[[127 147 137 119]
 [124 130 104 104]] ans = 119

[[140 121 126 111 126]
 [106 129 125 102 118]
 [148 141 145 109 129]] ans = 118

[[135 122 141 117 137 144]
 [144 113 114 121 151 154]] ans = 144

[[144 124 150 141 123]
 [131 119 151 120 138]] ans = 123

[[138 147 119 119 144 147]
 [134 116 149 137 149 143]
 [141 125 147 143 137 140]] ans = 143

[[113 132 136 146 126 153 124]
 [146 104 119 131 134 110 107]
 [110 157 120 129 122 147 154]] ans = 107
---
[154 138 151 131 132 107 126] value 132
[128 137 100 144 107] value 128
[110 149 114 148 154 146 111] value 146
[147 105 150 108 109 104 152] value 109
[135 149 132 125 133] value 133
[121 119 103 121 106 116 120] value 119
---
147,110,154,156,151,112 Answer: 147
137,151,131,129,128 Answer: 137
101,147,106,109 Answer: 101
132,116,118,152 Answer: 132
154,139,104,129,128,135,126 Answer: 154
141,104,111,123,133 Answer: 141
126,118,103,99,150,146 Answer: 126
---
[[125 140 148 117 126 132]
 [108 133 118 116 143 142]
 [116 100 133 130 110 118]] value 116

[[124 132 145 121 136]
 [138 140 121 153 133]
 [137 125 126 144 110]] value 121

[[129 109 131 132]
 [106 114 128 128]
 [137 111 146 132]] value 114

[[117 145 150 141 136]
 [128 119 144 122 133]
 [102 136 143 123 114]] value 144

[[133 120 135 122]
 [145 106 146 109]
 [138 114 138 115]] value 106

[[129 142 103 129]
 [132 138 108 125]
 [111 119 152 144]] value 138
---
151	150	150	106
151	150	149	106
151	150	149	106
>> 106

140	132	145	128	125	132	131
130	136	119	110	124	149	130
115	114	155	126	146	111	125
>> 131

133	152	126	131	138
138	157	123	138	127
134	129	126	130	122
>> 138

151	102	103	104	153	152	154
152	102	103	103	154	153	154
152	102	103	103	154	152	154
>> 154

124	125	125	128	106
124	122	125	128	117
124	122	125	152	117
>> 106

102	147	127	129	140	124
102	144	127	144	140	124
102	144	129	132	140	123
>> 124

124	131	130	133	131	130	140
100	127	130	132	107	151	125
136	140	138	129	107	114	117
>> 140

126	124	131	126	124	128
122	98	122	108	127	146
118	128	157	122	123	122
>> 128

157	138	108	126	120	139
157	138	108	126	120	139
104	122	152	134	140	121
>> 139

157	116	122	110
109	151	144	156
109	151	144	156
>> 110
---
array([[110, 154, 153, 152, 103, 104],
       [124, 134, 134, 133, 122, 123]])	104, 124

array([[134, 134, 134, 121, 137, 125, 133],
       [126, 124, 127, 132, 121, 109, 153],
       [139, 139, 136, 145, 137, 130, 120]])	133, 139

array([[127, 103, 116, 132, 154],
       [128, 112, 130, 139, 147],
       [125, 118, 133, 130, 138]])	154, 125

array([141, 139, 129, 127, 121, 101, 137])	137, 141

array([[127, 118, 123, 123, 128, 121],
       [124, 106, 120, 138, 121, 123],
       [146, 140, 127, 108, 123, 133]])	121, 146

array([[128, 138, 139, 138, 135, 144],
       [141, 150, 149, 134, 136, 138],
       [110, 121, 120, 111, 112, 115]])	144, 110

array([101, 108, 101, 108])	108, 101

array([117, 126, 121, 146, 106, 126, 129])	129, 117
---
array([133, 139, 129, 113, 152,  99]) | 139

array([148, 112, 106, 145]) | 145

array([119, 131, 131, 156, 118, 146, 142]) | 146

array([120, 122, 135, 155, 157, 116]) | 155

array([[150, 137, 154, 137, 147],
       [141, 135, 138, 137, 139],
       [139, 137, 136, 144, 135]]) | 150

array([154, 142, 150, 105]) | 150
---
[[117, 144, 130, 118], [99, 132, 120, 142], [116, 144, 130, 118]] | 117
[153, 105, 147, 109] | 147
[[141, 115, 133, 103, 132], [123, 133, 121, 127, 128], [128, 133, 113, 116, 119]] | 115
[134, 124, 151, 136] | 136
[104, 130, 134, 98] | 130
[114, 136, 137, 125, 133, 156] | 133
[[119, 138, 149, 137, 125, 115], [128, 127, 99, 118, 124, 128]] | 118
[103, 144, 149, 147, 141] | 144
---
[[108, 125, 127, 116, 114],
 [146, 149, 157, 126, 124],
 [127, 134, 148, 143, 128]] ==> 114, 127

[146, 134, 154, 116] ==> 116, 146

[[108, 108, 149, 149, 110],
 [137, 119, 130, 134, 143],
 [134, 144, 137, 139, 145]] ==> 110, 134

[[129, 127, 122, 126],
 [131, 126, 126, 124],
 [102, 120, 117, 136]] ==> 126, 102

[105, 120, 115, 139] ==> 139, 105

[145, 103, 150, 106] ==> 106, 145

[[127, 140, 103, 148, 137, 107],
 [128, 142, 131, 119, 118, 118],
 [127, 127, 140, 116, 122, 134]] ==> 107, 127
---
[[129 123 136 141 105 112 133]
 [105 134 134 121 114 128 125]
 [114 124 149 128 139 123 127]] 129

[[133 137 135 112 145 128]
 [134 133 140 107 153 128]
 [134 132 142 106 155 128]] 133

[[ 99 114 145 120 100 125]
 [133 118 102 120 131 127]
 [137 132 147 129 130 136]] 99

[[120 109 118 135 128 127 119]
 [127 103 118 135 131 116 113]
 [122 101 115 135 130 117 102]] 120

[[102 146 103 105 109]
 [142 118 133 146 136]
 [156 103 146 155 143]] 102

[[107 152 147 127]
 [124 105 113 100]
 [143 107 108  99]] 107

[[126 147 128 145 109 119 145]
 [100 107 150 103 134 141 108]
 [106 127 139 150 115 145 126]] 126
